Each path below is one point turned by a fixed rotation once a step. After each direction that follows a path, write how fast that rotation turns it, in degrees each step (0 if it stays still).
Each turn is a multiple of 5 degrees from 10 to 175, or 0.
Each row of a path follows its step; steps can be skipped.
path 1
step 0: [  4   9  -1  -2  -1  14 -17   9  32   3  14   6   0 -16   8   1   0  -3
 -17 -19  -3  -3  13  14  20  12   9 -10  -5  22 -24  35  -2  -2  40  -5
  17   1  16 -16  -8 -18  11  -2  21   8   1   8 -24  -1  24  -1]
step 1: [ -3   1  27   1   5   1   7  15  -4  22   6  -2  -2   7 -13  -3  28   1
  -7   5  -9   2  -9 -20 -24  -6 -16  19   9 -14   1 -33 -17 -12  -5 -22
  -7 -10  20   1   5  -3 -26  -3  10 -19 -17  -1 -11 -18  23  30]
step 2: [  7 -10 -13 -37  10 -17   1 -13 -24  -3  12   1  12   7  -1  -9 -12 -12
   1 -14  25  39 -16  -2  -7  -3 -15  -6   3  -3  15  14  16 -19   1   4
   6  10   2 -10   9  -6  15   3 -36 -10   9 -14  27  17  -2   8]
step 3: [ 26 -12  12  20 -29  12 -19  -5   8  17 -24  -9 -14  -7  17 -20  18  28
  -8  13  -5  11  20  -4  -1  25 -10 -11 -20  -6  -4  24  13  14  12   8
  11  12 -16  -4 -19 -16   4   0   1  13  -3 -10  -6  -2  -3 -19]
step 4: [-16  -2  -7  17   0  12  -1   2   1  16 -11   0  -4  24 -27  21 -15  30
  14   8  -7   2  -2 -18  -4 -20  11  20  13  15   9 -31 -22 -25 -23  14
  15   9  10  -7   9  -4  -2  -5  12 -15  -8   3 -19  -7 -19 -16]
step 5: [  6  -1 -17  -5  27 -20  -9   6  -8 -25  26   6  24  -5  -8   3 -13   6
  15   9  18  -1  12   4  28  -7  15  -6   0  -3  -4  11   5  -4  28  -1
  11 -20   7  -2   5  23 -16  -9 -31  25  11 -33  -7  -3   0   3]
step 6: [  2  24  21  32  -4  -5  -2  -9   5  -9 -13   7  -8 -41  -3  -3  25  -6
 -11  25   2 -12  -3   8  -4  33 -12   3  -7   6   8  -2  -1   6   0   3
  10  -4  -1   2 -30  -1 -11   0 -14  -6  -6  31  26 -23  -8  12]
step 7: [ -2  -1 -10  -3 -13  -7  38  16  -2   9  -5 -17 -10  14  27   2 -32  -2
  -4 -18  -6   4  25   8   2 -18  -5  22  26  -1  22 -31  -6  -1 -12  20
  -5   7  -7   5  -8  17   8   6  -5 -27  11   8   9   9  -6   8]
step 8: [ 10   1 -19  -4 -23   3  20 -16  -8 -15  18   5  20  12 -18  13 -13 -11
  -5   7   8 -11  19  10   8  20  10 -11 -19 -14 -12  28  13  11  14  -1
 -10  10  -1 -13   2  -8  -7 -29  19  18  24  -2 -25  23   8   4]
step 9: [-14  15  10   2   0  -2 -20   4  12   2  -5  19  10 -19   5  16  -8  18
  16   0 -12   0 -17  -2  -3  18  -7   6 -19 -16 -22  -7  -4  13 -28  -6
  -5  15  15   3  -7   3  -1  11  33 -10 -36   5   2 -37  19  18]
Speeds:
[  1  -4   0  -2 -12  -1   1  -1  -4   1   2  -1   7   7  -5   2  -4   4
   0   0  -1   3  -4  -3  -4   1  -2  -7  -2  -8   2  -2   5   7  -4   2
   1   5   1  -1   0  -4   4   4   1   0  -1  -2   4  -3   7  -5]  60
[-2  3 -3  4 -3  6  1 -9  1 -1 -4 -8 -5  4  3  0  1  2  0 -1 -1  0  5  7
 -6 -3  5 -1  5  0 -1  3  7  2 -3  0  0  8 -5 -5 -2 -3  1  4  0 -3  5 -4
 -5  1 -4  4]  85
[-2 -3 -6  5  3  1 -9  0 -4  3 -3 -1  3  3  2 -3  5  6 -3 10  4  3  1  1
  2 -8 -4 -1 -2  2  6  2 -1 -4 -3 -1  4  1 -3  1  3 -1 -5  3 -7  3 -5  2
 -2  2 -2 -8]  40
[ 4  0  2  1 -3 -3  1 -4  0 -6 -6  2  4  0 -2  2  8  4 -6 -4 -3  2  1  4
  5  4 -1  4 -6  0 -7  4  2  1  1 -7  8 -1 -2 -2  5  8  7  0 -3  3  3  3
 -2  1  3 -2]  130
[ 3 -2  5  5 -1 -3  1  1 -4 -2  8 -6 -4 -5  4  6  1  0  0 -1 -1  0 -1 -4
  1 -7  4 -1 -3 -4 -3 -7 -5 -7  4 -2  3  7 -6  3 -4 -4  3  2 -1 -3  2  5
 -5  2  4 -4]  115
[ 1 -2  1 -3  7  5  0  1 -5 -4  0  1  6  0  3 -3 -5  5 -1  5  7 -5 -1  2
 -3 -1 -4 -7 -7  0 -2 -4  5  0  8  2  1 -2 -4 -2  5 -4  7 -3  2 -1  5  2
 -1  0 -4  6]  125
